Here are some points, each followed by its number:
vec![13, -12, -14, 0, -25, -2, -2, 0, -1, -5, -24, 1, 11, 2, -19, 3, -14, -11, -6, -20, 17, -10, -27,
     -15, -20, -6, 1, -35, -16, -35, 12] 0
vec![-12, 41, 13, 67, -32, 17, 26, 12, -45, 27, -62, 20, 17, 31, 0, -18, -4, 14, -31, 50, 15, 14, -61,
     -10, -8, 49, -16, 52, -41, -25, 42] 1
vec![10, 6, -3, -29, 18, 8, 3, 16, -12, -27, -15, 8, 24, 9, -18, 5, 31, -18, -46, -5, 1, -27, -16,
     -30, 30, 2, -2, 19, 6, -36, -58] 2
vec![-18, -17, -15, 25, -24, 13, -10, -6, -31, -13, -4, -2, 7, 10, -22, -33, -12, 17, -10, -1, 16, 23, -7,
     -1, -19, -29, -9, -21, -5, 2, 0] 3
vec![1, 16, 32, -48, 78, -33, 16, -25, -26, 6, -11, 11, -56, 5, -23, 14, 3, 28, 31, -19, -9, -8, 38,
     -6, 38, -56, 35, 0, -24, 49, -11] 4
vec![-29, 50, 48, 17, 113, 43, 35, 29, -22, -34, 47, -22, 59, 81, -76, -37, 62, -55, 8, 32, 8, -25, -58,
     -44, 52, 37, 34, 81, 52, -85, -80] 5
vec![-14, -9, -4, 19, -16, -8, -6, -15, -44, -12, -27, -5, -7, 22, -44, -52, -2, -9, -13, -7, 4, 8, -29,
     -11, -30, -23, -1, 14, -29, -20, 19] 6
vec![-1, 21, 12, -15, 36, 5, 17, 15, -13, -35, -5, -12, 42, 7, -28, 6, 47, -31, -30, -11, -2, -40, -15,
     -31, 22, 29, 8, 35, 14, -54, -56] 7
vec![17, 17, 52, -12, 29, -28, -28, 22, -6, 18, -24, 15, -25, -23, 9, -26, -1, -21, -30, -3, -49, -21, 21,
     14, 48, -17, -2, -23, 13, -28, -48] 8
vec![-20, -1, 2, 35, -28, -1, -8, -15, -30, -21, -43, -10, 5, 18, -29, -21, -6, -4, -3, 1, 22, 6, -37,
     -12, -33, -7, 7, 6, -31, -22, 37] 9
vec![25, -8, -7, -6, -15, 3, -2, 9, 43, 7, -27, 16, 5, -17, 23, 18, -15, -10, 22, -4, 17, -15, -13,
     -11, -8, 5, -11, -28, -24, -28, 51] 10
vec![15, 27, 15, -15, 46, 13, 16, 13, -26, -32, -4, -4, 39, 16, -38, -7, 33, -20, -35, 4, 16, -41, -28,
     -34, 21, 5, 4, 32, 18, -54, -56] 11
vec![6, -8, -11, -5, -22, 11, 0, 17, 40, -19, 3, 5, -2, -19, 37, 17, -32, 6, -1, 37, 13, -5, 9,
     11, -43, -9, -24, -30, -24, -12, 35] 12
vec![21, 20, 35, -31, -14, -12, 3, 39, -2, 38, -49, 28, -6, -19, 31, -2, -23, -24, -35, 40, -7, -17, -23,
     35, -2, 33, 9, 12, -10, -43, 5] 13
vec![-2, -10, -18, 17, -19, -3, 0, -14, -17, -22, -25, -7, 11, 11, -37, -2, -15, -10, 1, -21, 20, -6, -27,
     -8, -20, -10, 7, -20, -19, -20, 22] 14
vec![16, 50, 85, -35, 122, -35, -3, 4, -67, 15, 20, 24, -35, -1, -35, -5, 27, -7, 44, 3, -33, -22, 24,
     -28, 83, -57, 31, 24, 18, 1, -41] 15
vec![-19, 13, 12, 21, 5, -14, -14, -19, -41, -12, -25, 3, 2, 19, -33, -35, -14, -13, -30, -4, 6, 4, -32,
     -13, -8, -6, 3, 31, -12, -34, -6] 16
vec![-21, 11, 17, 22, -1, -17, -17, -20, -44, -9, -27, 9, -2, 19, -28, -40, -21, -13, -32, -3, 6, 8, -35,
     -13, -11, -6, 2, 29, -15, -36, -1] 17
vec![4, -42, -40, -24, -34, 20, 14, -23, 20, -16, 65, -17, -6, -32, 42, 38, -26, 47, 35, -49, 15, 27, 50,
     11, -33, -10, -10, -36, 16, 64, -24] 18
vec![-57, -5, -127, 51, 105, 19, 55, -127, 127, -20, 127, -127, -27, 16, -127, 127, 50, 116, 127,
     -44, 27, 127, 127, 64, 3, -18, 120, 127, 127, 127, 53] 19
vec![-23, 1, -10, 29, -22, 10, 9, 2, -18, -29, -34, -6, 14, 18, -9, -13, -4, 3, -42, 11, 5, -5, -22,
     -16, -14, 6, -6, -12, -21, -18, -9] 20
vec![-18, -7, -2, 42, -13, -2, -10, 10, -30, -10, -39, 0, 1, 33, -31, -51, -8, 0, 0, -20, 29, 12, -48,
     -6, -20, -20, 3, 3, -29, -21, 21] 21
vec![21, 26, 37, -27, -16, -10, 6, 42, -3, 45, -54, 30, -2, -16, 31, -3, -25, -26, -39, 50, -6, -16, -31,
     39, -3, 42, 10, 21, -9, -46, 11] 22
vec![-4, -8, -18, -59, 31, -18, 4, -34, -14, -2, 26, -18, -31, -32, -3, 34, 12, 27, 25, -40, -15, -13, 61,
     2, 17, -32, 27, -7, 5, 76, -26] 23
vec![-25, -3, 1, 48, -11, -12, -13, 0, -32, -25, -35, -4, 9, 33, -44, -52, 1, -13, -9, -9, 26, 5, -47,
     -6, -31, -11, 12, 18, -29, -26, 27] 24
vec![-12, -16, -9, 26, -42, 6, -10, 4, -27, -20, -25, 12, 7, 1, -6, -12, -23, 9, -26, 13, 11, 6, -20,
     -10, -7, -7, -13, -22, -27, -1, -3] 25
vec![11, -29, -3, 5, -31, 12, -6, -6, -1, 14, -12, 10, -11, -14, 31, -18, -5, 0, 26, -2, 23, 1, -24,
     3, -36, -30, -9, -21, -55, -8, 46] 26
vec![37, -29, -22, -66, -25, 4, -11, 19, 74, -10, 55, 8, -19, -40, 92, 44, 2, 15, 9, -20, -12, -48, 71,
     16, -4, 3, -7, -51, 4, 5, -43] 27
vec![15, -12, -17, -66, 27, -11, 25, -20, -6, -8, 15, -12, -39, -29, 38, 57, -11, 37, 35, -27, 3, -19, 52,
     -2, -8, -11, 15, -33, -42, 26, -27] 28
vec![20, -55, -18, -14, -35, 11, -6, 6, 73, -14, 51, -2, -16, -24, 76, 25, -41, 18, 34, 37, 5, 27, 25,
     12, -56, 3, -27, -62, -7, 16, 56] 29
vec![0, -14, -39, -64, 3, -6, -3, -31, 26, 5, 92, -20, -26, -58, 40, 58, 10, 36, 23, -49, -28, -2, 100,
     10, 18, -10, 14, -11, 65, 127, -26] 30
vec![33, 38, 77, -33, 83, -26, -11, 24, -30, 19, 11, 31, -34, -26, 5, 10, 26, -12, 27, -5, -43, -40, 35,
     -2, 66, -32, 15, 0, 17, -12, -47] 31
vec![19, -28, -34, -24, -36, 1, -16, 8, 44, 3, 29, 7, -8, -31, 52, 8, -26, 1, 5, 38, -10, 5, 15,
     21, -38, -6, -32, -30, -10, 1, 40] 32
vec![-16, 17, -1, 40, -28, 19, 8, 13, -38, -15, -47, 11, 13, 20, -4, -22, -18, 7, -23, 22, 16, 0, -34,
     -7, -18, 11, -14, -2, -31, -17, 10] 33
vec![21, -5, 1, 14, -18, 16, 0, -1, 17, 18, -31, 11, 13, -1, 6, 0, -6, -7, 28, -3, 37, -20, -35,
     -6, -10, 3, -17, -26, -28, -37, 71] 34
vec![-3, 16, -44, 9, -41, 15, -9, -13, 14, -5, 1, -20, 20, -16, -10, -12, -2, -9, -18, 51, -10, 5, 0,
     12, -31, 24, -27, 9, 17, -4, 42] 35
vec![2, 10, 14, -17, -13, -18, -17, 0, -19, 4, -39, 8, -6, -1, -7, -42, -21, -20, -30, 13, -19, -1, -5,
     -5, 0, -3, -13, 6, -13, -15, -11] 36
vec![-6, 4, -4, 49, -26, 23, -3, 2, -9, -11, -18, -8, 14, 4, -8, -12, -11, 8, 9, 21, 34, 21, -34,
     -3, -42, 7, -17, -7, -42, -8, 59] 37
vec![3, -30, -46, -41, -30, -13, -9, -17, 49, 5, 91, -20, -39, -57, 55, 53, -3, 32, 10, -27, -34, 11, 95,
     11, -2, -9, 3, -28, 65, 100, -16] 38
vec![7, -46, -15, -21, -27, 13, -2, 10, 19, -25, 14, -6, -5, -19, 40, 3, -11, 23, -1, 1, -1, -10, 25,
     -9, -26, -26, -5, -43, -17, 2, -10] 39
vec![-24, -31, -19, 24, 14, -21, -11, -29, -22, -13, -29, -11, -5, 25, -59, -39, -8, -1, -10, -38, 8, 23, -27,
     -8, -4, -60, 22, -22, -24, -1, -16] 40
vec![47, -127, -92, -113, -57, 33, 35, -51, 127, 27, 127, -66, -54, -94, 127, 127, -61, 105, 127,
     -23, -29, 80, 127, 68, -111, 119, -27, -127, 127, 127, 39] 41
vec![-21, -73, -74, 87, -90, 63, 21, -60, -14, 25, 111, -45, 45, -8, 3, 88, 117, 36, 104,
     -39, 22, 118, 15, 88, -127, 22, -24, 0, 34, 93, 127] 42
vec![26, -1, -5, -43, -7, -1, 2, 45, 44, 19, -17, 25, -6, -1, 51, 30, -9, -11, -19, 46, -16, -26, 2,
     28, 6, 14, -20, -25, -13, -23, -17] 43
Which five points above are nearest to each new point by angle, seen from the average point of the numbered points? Their numbers follow each, nearest first.
vec![42, -114, -74, -100, -48, 24, 29, -41, 127, 26, 127, -56, -50, -84, 127, 127, -55, 88, 127,
     -18, -31, 68, 127, 61, -92, 104, -24, -127, 127, 127, 27] 41 18 38 29 30
vec![24, 15, 78, -38, 20, -24, -9, 40, -27, 16, -12, 42, -16, -13, 19, -47, -6, -28, -46, -5, -35, -16, -8,
     35, 39, 4, 15, -10, 18, -35, -43] 8 31 13 36 22
vec![-16, -22, -23, -5, 32, -7, 16, -45, -33, -20, -11, -26, -14, 23, -55, 3, -8, 16, 8, -30, 18, 9, 8,
     -13, -12, -42, 28, -11, -39, 14, -26] 40 4 14 6 23
vec![20, -1, -13, -10, -18, 12, 11, 16, 10, -11, -30, 4, 16, 1, -2, 11, -3, -9, -10, -16, 20, -27, -23,
     -20, -22, 3, -8, -35, -15, -45, 6] 0 10 34 14 20
vec![-9, -12, 17, -22, -2, -13, -24, -20, -26, 3, -33, 7, -4, -4, -23, -36, -29, -10, -37, -11, -12, 1, -6,
     -1, 1, -29, 2, -4, -7, -24, -28] 36 17 16 40 8
vec![-4, -38, -26, -19, -25, 1, -18, -25, -7, -2, -4, 3, -5, -19, -3, -9, -32, 3, -2, -15, -3, 5, 19,
     7, -17, -44, -2, -40, -17, 4, -11] 39 3 40 18 25
vec![-9, 7, 29, -48, 72, -53, 4, -27, -24, 6, -11, 14, -60, -1, -36, 8, 6, 17, 26, -23, -27, 5, 35,
     -15, 61, -66, 42, 7, -10, 50, -26] 4 15 23 31 8
vec![28, -4, 0, -58, 4, -1, -2, 36, 15, -14, -8, 22, -24, -32, 52, -1, 10, 15, -17, -32, -10, -34, 41,
     4, 15, -23, -8, -17, -27, -10, -58] 27 8 28 43 39
vec![-3, -12, -21, 26, -27, -1, 0, -12, -15, -27, -27, -7, 15, 15, -39, -5, -17, -13, -2, -21, 25, -5, -37,
     -10, -26, -8, 6, -21, -21, -30, 31] 14 9 0 24 21
vec![5, 5, 3, -8, -1, -15, -8, 21, 15, 1, -25, 7, -6, -18, 3, -10, 5, -6, -42, 16, -26, -19, 23,
     1, 27, -6, -6, -13, 9, -19, -53] 8 2 36 43 31
vec![-2, 23, 23, -7, 26, -23, -9, 19, -19, 4, -35, 12, -7, -4, 7, -30, 9, -20, -23, 2, -36, -17, 13,
     -1, 55, 13, -6, 6, 18, -8, -49] 8 31 36 2 15
vec![-29, 24, -44, 29, -2, 17, -6, -25, 17, -15, -9, -27, 41, 13, -30, -25, 18, -8, -28, 15, -6, 5, -8,
     5, 1, 29, -9, 23, 38, 9, -3] 35 5 20 7 16
vec![12, -17, -17, -54, 19, -6, 22, -23, -5, -11, 17, -15, -33, -26, 33, 49, -10, 35, 35, -30, 7, -14, 47,
     0, -14, -12, 13, -33, -39, 26, -20] 28 23 18 30 27
vec![14, 29, 57, -39, 33, -11, -1, 45, -32, 13, -35, 33, -10, -23, 26, -31, 11, -26, -32, -2, -34, -23, 16,
     24, 69, 14, 4, -1, 23, -32, -65] 8 31 13 15 2
vec![16, -48, -14, -5, -35, 10, -6, 8, 58, -10, 40, -1, -12, -17, 63, 17, -35, 14, 32, 30, 9, 24, 14,
     9, -50, 1, -23, -53, -12, 11, 55] 29 32 12 41 39
vec![4, 11, 11, -17, -18, -16, -15, 1, -20, 4, -42, 10, -5, 0, -6, -43, -25, -19, -31, 17, -15, 0, -7,
     -4, -6, -2, -16, 8, -16, -16, -7] 36 17 16 13 22
vec![15, -10, -20, -15, -27, 7, 3, -4, 31, -31, -20, -18, 25, -15, -14, 17, 6, -20, 5, -26, 23, -34, -13,
     -16, -42, -6, 1, -34, -10, -46, 31] 0 10 14 34 12
vec![-19, -18, -13, 26, -27, 8, -14, -8, -28, -9, -7, -4, 1, 5, -19, -37, -16, 17, -9, -1, 7, 25, -1,
     2, -16, -32, -10, -25, -5, 7, 1] 3 25 40 6 21
vec![23, -25, -36, -29, -37, 0, -18, 12, 46, 7, 27, 11, -8, -34, 55, 8, -25, -3, 0, 44, -16, 1, 14,
     23, -35, -4, -35, -26, -7, -1, 40] 32 29 12 43 27
vec![28, -7, 13, -43, 18, -12, 6, 9, 7, -3, -16, 7, -36, -32, 41, 40, -8, 14, 11, -26, -2, -30, 38,
     -8, 7, -10, 11, -40, -25, -4, -31] 28 27 31 23 4
vec![-4, 37, 11, 30, -20, -10, 0, 0, -30, 16, -39, 22, 0, 15, -16, -34, -1, -14, -22, 40, 7, 9, -53,
     0, -21, 42, -8, 52, -18, -40, 54] 1 33 17 9 16
vec![-14, -1, 1, 25, -26, -4, -9, -9, -21, -16, -43, -7, 2, 17, -21, -15, -6, -6, -4, 4, 20, 2, -35,
     -6, -30, -5, 6, 2, -29, -24, 34] 9 24 21 6 14
vec![4, -11, 17, -12, 9, -32, -28, -21, -2, 8, -24, 2, -13, -23, -23, -3, -17, -10, -34, -23, -25, -7, 30,
     -3, 7, -37, 7, -31, -5, -25, -50] 8 36 31 40 15
vec![-1, 4, 25, -51, 59, -34, 14, -20, -49, 3, -11, 2, -47, -5, -17, 18, 5, 18, 10, -28, -26, -15, 43,
     -8, 34, -52, 31, -4, -16, 24, -34] 4 15 23 31 28
vec![1, 18, -28, 6, -24, 6, -10, -9, 9, -2, 3, -13, 12, -17, -9, -7, 3, -10, -12, 43, -16, 1, 6,
     8, -15, 17, -20, 10, 19, -4, 30] 35 32 1 37 22
vec![-22, 60, 56, 30, 127, 42, 18, 77, -38, -23, 42, 5, 28, 99, -87, -65, 54, -28, 2, 59, 47, -23, -65,
     -61, 54, -19, 45, 95, 41, -74, -59] 5 11 7 2 15
vec![4, 24, 9, 52, -24, 6, 3, 30, -47, 44, -44, 18, 6, 31, -15, -52, 2, -7, -1, 17, 29, 12, -70,
     0, 6, 19, -8, 39, -32, -34, 61] 1 21 33 24 9
vec![1, 24, 10, 53, -24, 6, 4, 29, -47, 41, -46, 17, 6, 32, -15, -49, 1, -6, -2, 17, 30, 12, -69,
     -2, 4, 19, -8, 39, -32, -33, 59] 1 33 21 24 9
vec![-5, 15, -35, 7, -34, 10, -11, -13, 9, -5, -2, -17, 17, -12, -11, -17, -3, -11, -22, 44, -10, 5, -3,
     9, -26, 21, -22, 11, 15, -7, 34] 35 37 1 33 20
vec![23, 11, 59, -21, 31, -32, -24, 18, -13, 22, -21, 22, -32, -22, 5, -14, -4, -21, -30, -16, -50, -20, 24,
     11, 46, -29, -2, -36, 15, -22, -49] 8 31 15 36 4
vec![26, 15, 78, -29, 30, -28, -17, 41, -21, 19, -22, 36, -22, -23, 17, -38, -1, -33, -39, -6, -47, -17, 10,
     29, 50, -5, 10, -27, 23, -38, -56] 8 31 36 13 15
vec![-7, 9, 15, -6, -9, -38, -16, 3, -26, 1, -37, -1, -17, 5, -15, -22, -18, -27, -55, 17, -29, 5, -7,
     -12, 29, 10, 6, 16, 10, -28, -28] 36 17 16 8 2
vec![34, -28, -11, -41, -24, -8, -11, 30, 60, -2, 24, 5, -31, -45, 86, 36, 7, 15, 11, -24, -7, -37, 51,
     15, -4, -5, -4, -48, -30, 0, -36] 27 39 28 43 38
vec![17, 1, -8, -12, -14, 10, 8, 16, 3, -11, -30, 6, 14, 3, -2, 3, -4, -10, -16, -15, 16, -24, -22,
     -18, -17, 3, -7, -30, -13, -43, -1] 0 14 20 34 10
vec![-8, -14, -6, 1, -29, 14, -4, 10, 21, -30, 3, 0, 5, -18, 9, 11, -9, -2, -11, 21, 6, -14, 5,
     -2, -26, -8, -14, -37, -15, -9, 21] 12 39 32 29 10
vec![-25, 19, -53, 28, -18, 19, -13, -30, 11, -11, -11, -27, 40, 5, -28, -28, 9, -4, -34, 16, -4, 9, -4,
     13, -11, 23, -13, 8, 35, 12, 8] 35 20 3 24 33
vec![-39, -3, -67, 8, 14, 6, -7, -62, 41, -8, 20, -46, 23, 9, -70, -16, -3, 17, 10, -48, -5, 42, 26,
     26, 0, -32, 9, 18, 44, 110, -28] 19 30 23 38 18
vec![41, -83, -7, -27, -24, 31, 11, 15, 127, -5, 118, -5, -21, -14, 127, 66, -51, 54, 86,
     52, 20, 38, 67, 29, -97, 38, -46, -123, 7, 37, 96] 29 41 32 12 18
vec![-30, 56, 35, 24, 90, 16, 32, 1, 19, -17, 14, -14, 56, 56, -42, -19, 63, -43, 20, 19, -2, -22, -57,
     -35, 61, 54, 16, 94, 37, -49, -53] 5 7 11 2 15
vec![4, 21, 9, 48, -24, 5, 3, 27, -39, 42, -45, 19, 5, 27, -13, -45, -2, -7, -1, 18, 29, 10, -66,
     0, 4, 18, -9, 34, -32, -35, 60] 1 33 21 24 9
vec![-37, -72, -56, 74, -56, 12, 13, -45, -8, 1, 62, -56, -5, 13, -40, 30, 78, 23, 77, -36, 16, 118, 5,
     52, -97, -27, 12, -6, -3, 71, 91] 42 19 18 41 37
vec![-6, 28, 34, -24, 2, -16, -5, 19, -35, -1, -33, 16, -8, 3, 3, -38, -16, -25, -59, 18, -23, -6, -20,
     2, 16, 22, -7, 16, 3, -36, -36] 36 13 22 8 17
vec![-49, 4, -127, 53, 108, 32, 70, -127, 127, -25, 127, -127, -32, 19, -127, 127, 49, 127, 127,
     -48, 35, 127, 127, 65, -10, -25, 127, 127, 127, 127, 66] 19 42 30 23 38
vec![2, -8, 3, -29, 18, -20, -10, -15, -46, -3, -20, -4, -12, 9, -42, -20, -9, -4, -28, -40, -19, -4, 6,
     -9, 2, -49, 13, -24, -21, -14, -45] 40 36 8 16 4
vec![-8, -50, -19, 37, -50, 34, -4, -47, 6, -23, 25, -20, 33, -9, 4, 0, -17, 17, 34, -29, 37, 16, 8,
     16, -60, -24, -9, -45, -12, 12, 29] 42 18 26 3 29
vec![12, -58, -12, -13, -28, 21, 6, -1, 49, -9, 57, -11, -19, -30, 73, 24, -41, 35, 49, 11, 18, 23, 34,
     7, -64, 11, -24, -75, -13, 16, 45] 29 41 32 12 18
vec![15, 38, 72, -29, 103, -30, -4, 0, -60, 11, 15, 22, -31, -1, -30, -5, 20, -5, 42, -1, -26, -18, 20,
     -24, 66, -55, 27, 17, 9, 0, -33] 15 31 4 8 5
vec![-70, 28, -68, 26, 81, 16, 11, -87, 92, -51, 24, -86, 20, 30, -125, 2, 75, 49, 88,
     5, 23, 51, 55, 0, 23, -36, 53, 127, 35, 127, -19] 19 23 30 4 42
vec![14, -69, -16, -17, -29, 25, 8, -1, 60, -12, 71, -13, -22, -35, 85, 33, -48, 43, 59, 9, 20, 26, 46,
     8, -70, 8, -27, -92, -12, 23, 46] 29 41 32 18 39
vec![24, -14, 29, -53, 2, -22, -16, 20, 4, -2, -19, 17, -31, -36, 30, -2, -6, -12, -13, -27, -20, -26, 25,
     11, 11, -23, 4, -47, -15, -23, -41] 8 31 27 43 28
vec![1, 1, 4, -8, -17, -22, -11, -2, -17, -2, -15, 1, -9, 8, -5, -17, -22, -23, -37, 15, -18, 6, -16,
     -6, 9, 6, -1, 4, 4, -22, -9] 36 17 16 13 22
vec![17, -14, -20, -22, -15, 12, 0, 0, 27, -31, -22, -16, 23, -8, -16, 18, 15, -16, 0, -25, 20, -34, -11,
     -15, -29, -7, 4, -30, -13, -43, 22] 0 10 14 34 7
vec![-33, 51, 32, 10, 86, 14, 30, -4, 6, -41, 16, -13, 44, 62, -55, -18, 53, -38, 2, 19, -5, -26, -58,
     -43, 52, 49, 19, 78, 36, -70, -66] 5 7 11 2 16
vec![-4, 6, 26, -2, -10, -31, -20, -4, -10, 8, -28, 8, -13, -7, -11, -17, -24, -24, -44, 24, -21, -7, 3,
     1, 8, -9, -2, 12, 5, -37, -22] 36 8 17 16 13
vec![-13, 30, 6, 59, -32, 16, 24, 4, -39, 21, -47, 14, 14, 25, 1, -13, -6, 17, -24, 36, 14, 20, -48,
     -7, -10, 40, -14, 43, -34, -11, 34] 1 33 37 9 20
vec![-77, 29, -79, 24, 96, 21, 15, -98, 110, -57, 32, -100, 23, 31, -127, 7, 86, 58, 104,
     3, 25, 57, 69, 1, 31, -42, 60, 127, 42, 127, -26] 19 23 30 4 42
vec![-11, -11, -4, 22, -33, 2, -10, 6, -26, -16, -27, 12, 5, 0, -4, -15, -19, 5, -25, 12, 4, 3, -15,
     -8, 2, -5, -12, -18, -20, -1, -10] 25 20 33 3 36
vec![14, -10, -15, -60, 27, -9, 22, -16, -8, -11, 11, -10, -31, -24, 29, 50, -5, 30, 25, -24, 3, -20, 42,
     -7, -3, -8, 13, -25, -36, 18, -31] 28 23 27 4 30
vec![-12, -12, -31, -6, 14, 8, 9, -24, -32, -20, -1, -15, -5, -1, -20, -16, -3, 25, 6, -26, 17, 3, 12,
     -3, -6, -35, 8, 2, -27, 24, -41] 40 23 3 4 6
vec![-8, 6, 40, -14, 24, -30, -25, -1, -16, 5, -18, -1, -16, -7, -6, -41, 6, -28, -29, -8, -41, -11, 10,
     -4, 43, -9, 14, -8, 13, -18, -43] 8 31 36 15 2
vec![27, 19, 85, -36, 39, -21, -19, 36, -36, 15, -10, 45, -17, -12, 16, -31, -2, -30, -43, -6, -40, -22, -6,
     24, 54, -3, 9, -14, 22, -41, -62] 8 31 15 13 36
vec![12, -16, -5, 22, -35, 15, 2, 16, 39, 6, 2, 13, 8, -9, 34, 23, -38, 0, 2, 34, 19, 5, -18,
     2, -36, 3, -23, -21, -32, -16, 48] 12 10 32 29 34
vec![-25, 71, 70, 35, 127, 49, 22, 89, -43, -23, 51, 9, 30, 113, -93, -76, 61, -29, 4, 73, 53, -24, -73,
     -68, 62, -20, 51, 108, 48, -81, -66] 5 11 7 2 15
vec![23, -27, -37, -34, -32, -2, -13, 6, 41, 5, 28, 8, -12, -34, 53, 18, -24, 2, 7, 33, -12, 0, 20,
     19, -33, -3, -28, -28, -14, 4, 29] 32 29 12 27 39
vec![6, 8, 60, -23, 12, -39, -19, 16, -22, 9, -22, 19, -13, -20, 13, -36, 2, -36, -43, 11, -46, -19, 6,
     13, 38, 12, 15, 0, 15, -40, -45] 8 36 31 13 22
vec![10, -30, -15, -24, -30, 24, -2, 11, 21, -17, 22, 4, 0, -20, 40, -1, -11, 22, 4, -4, 5, -13, 24,
     -5, -22, -22, -15, -32, -6, 11, -11] 39 27 18 29 32
vec![12, 15, 52, -13, 17, -36, -16, 23, -21, 17, -30, 16, -25, -15, 10, -37, -12, -26, -39, 13, -43, -15, 6,
     17, 38, 1, 0, -7, 15, -31, -52] 8 36 31 13 22
vec![24, -6, -3, 20, -24, 21, 4, -1, 24, 20, -31, 12, 16, 1, 9, 7, -7, -6, 36, -1, 47, -22, -42,
     -7, -17, 6, -19, -28, -32, -39, 89] 34 10 26 37 0
vec![-3, 24, 13, 70, -27, -4, 1, 38, -35, 48, -52, 31, 3, 21, -21, -27, 10, -4, -10, 32, 20, 21, -72,
     -2, 23, 38, -14, 57, -26, -28, 64] 1 33 21 24 37
vec![-37, 59, 39, 11, 101, 15, 35, -2, 6, -42, 22, -12, 48, 70, -59, -21, 61, -42, 1, 25, -9, -25, -62,
     -47, 64, 58, 21, 93, 44, -75, -79] 5 7 11 2 16
vec![-21, 0, 2, 36, -27, -4, -10, -18, -31, -22, -47, -12, 4, 20, -33, -23, -4, -5, -1, -3, 25, 6, -40,
     -12, -34, -7, 10, 8, -30, -24, 40] 9 24 21 6 14
vec![23, -13, -5, 17, -24, 20, 3, -1, 28, 16, -20, 9, 11, -3, 16, 7, -11, -2, 35, 3, 41, -17, -32,
     -5, -23, 4, -20, -34, -30, -33, 83] 34 10 26 37 0
vec![-43, 62, 47, 32, 105, 13, 39, 21, 10, -38, 9, -4, 39, 80, -54, -33, 59, -35, -14, 21, 13, -21, -79,
     -50, 65, 50, 29, 98, 52, -73, -69] 5 11 7 2 16
vec![-10, -46, -17, 40, -48, 32, -5, -45, 4, -23, 20, -18, 32, -6, 0, -2, -16, 16, 32, -25, 37, 18, 4,
     15, -60, -24, -9, -40, -16, 8, 32] 42 37 3 26 18
vec![-10, -18, -11, 21, -40, 3, -11, 5, -19, -17, -22, 10, 5, -3, -5, -9, -21, 8, -26, 15, 6, 4, -14,
     -9, -5, -9, -12, -24, -23, -2, -5] 25 20 33 3 9
vec![27, -2, 10, 25, -25, 4, 8, 23, 4, 74, -40, 40, 15, 8, 26, -8, -17, -16, 23, 9, 36, -4, -63,
     3, 27, 7, -14, 4, -34, -42, 73] 34 10 1 26 22
vec![18, 1, -2, -19, -9, 13, 9, 26, 3, -3, -33, 11, 12, 1, -3, 2, -2, -7, -15, -24, 25, -27, -28,
     -15, -14, 0, -9, -22, -9, -47, -1] 0 34 2 10 11
vec![8, 23, 65, -1, 22, -27, -23, 22, -18, 16, -32, 39, -14, -22, 14, -29, -8, -31, -27, 8, -35, -16, 11,
     26, 53, 3, 6, -7, 18, -45, -46] 8 31 36 13 22
vec![32, 8, 26, 56, -32, 32, 16, 48, 14, 116, -16, 47, 46, 0, 47, 0, 36, -21, 59, 20, 51, 12, -79,
     30, 20, 30, -25, 32, -41, -35, 127] 34 1 10 37 26
vec![-1, 20, 11, 49, -26, 13, 15, 45, -38, 35, -45, 18, 10, 31, -20, -33, 1, -16, 4, 11, 33, 8, -71,
     -8, 5, 18, -6, 27, -27, -40, 69] 1 33 21 9 24
vec![-38, 54, 44, 24, 95, 8, 30, 17, 6, -32, 5, -4, 33, 69, -49, -34, 52, -33, -16, 16, 7, -20, -68,
     -44, 60, 40, 26, 83, 45, -66, -66] 5 11 7 2 16
vec![-4, -9, 6, -5, -15, 8, -6, 13, 12, -25, 4, 5, -1, -18, 9, 6, -6, -4, -11, 17, -2, -16, 6,
     0, -13, -14, -11, -33, -10, -13, 11] 12 39 32 43 10
vec![26, -23, 15, -56, -8, -18, -17, 17, 18, -4, -13, 14, -32, -38, 39, 9, -12, -6, -10, -23, -15, -26, 31,
     12, -2, -22, -2, -55, -21, -19, -37] 27 39 8 43 28
vec![-18, -14, -13, 30, -31, 12, -11, -6, -29, -7, -9, -1, 3, 8, -18, -36, -16, 18, -7, 3, 14, 25, -10,
     5, -23, -26, -11, -18, -8, 3, 13] 3 25 21 6 9
vec![39, 18, 52, -25, 61, -34, -17, 12, 5, 15, -1, 28, -43, -45, 24, 49, 15, -2, 13, -15, -32, -48, 63,
     1, 58, -22, 14, -4, 9, -19, -51] 31 8 15 4 23
vec![-9, -13, -4, 0, -23, 8, -6, 7, 15, -26, 1, -3, 2, -15, 4, 5, -9, -4, -14, 18, 1, -13, 5,
     -2, -21, -9, -11, -32, -13, -10, 15] 12 39 32 25 29
vec![8, -2, 2, -9, -10, 6, -4, 21, 29, -14, 1, 11, -5, -18, 35, 9, -26, 1, -1, 30, 6, -8, 10,
     12, -26, -9, -20, -26, -17, -15, 22] 12 32 29 43 10
vec![22, 4, 3, 20, -20, 17, 12, 22, 17, 35, -45, 27, 7, 0, 21, 1, -23, -8, 19, 11, 35, -13, -44,
     -8, -8, 3, -19, -22, -35, -36, 68] 34 10 26 37 1
vec![15, -10, -13, 6, -27, 2, -1, 4, 6, -5, -25, 1, 13, 2, -15, 4, -13, -13, -1, -15, 23, -14, -32,
     -16, -24, -3, 0, -34, -17, -39, 25] 0 14 34 10 9
vec![-12, 40, 11, 65, -31, 17, 24, 11, -39, 26, -58, 20, 16, 27, -1, -19, -4, 13, -28, 52, 16, 15, -58,
     -8, -10, 48, -18, 52, -41, -25, 47] 1 33 37 9 20
vec![1, 3, -1, 6, -29, 29, 10, 21, 18, -23, -2, 9, 12, 8, 19, 16, -11, 10, -20, 34, 15, -7, 0,
     2, -17, 6, -25, -32, 2, -9, 7] 12 43 20 33 25
vec![12, 13, 54, -18, 19, -36, -16, 22, -25, 17, -27, 16, -25, -13, 8, -38, -11, -27, -39, 9, -43, -15, 4,
     15, 37, 0, 1, -6, 15, -30, -50] 8 36 31 13 22
vec![15, 0, -14, -9, -14, 13, 8, 13, 9, -13, -27, 3, 16, 1, -4, 7, -1, -5, -13, -18, 19, -23, -18,
     -19, -17, -3, -7, -27, -11, -35, -1] 0 14 10 34 20
vec![-37, 63, 47, 33, 109, 22, 36, 36, 3, -39, 18, -7, 46, 82, -57, -42, 45, -37, -13, 26, 14, -20, -84,
     -50, 56, 67, 25, 95, 53, -78, -71] 5 11 7 2 16
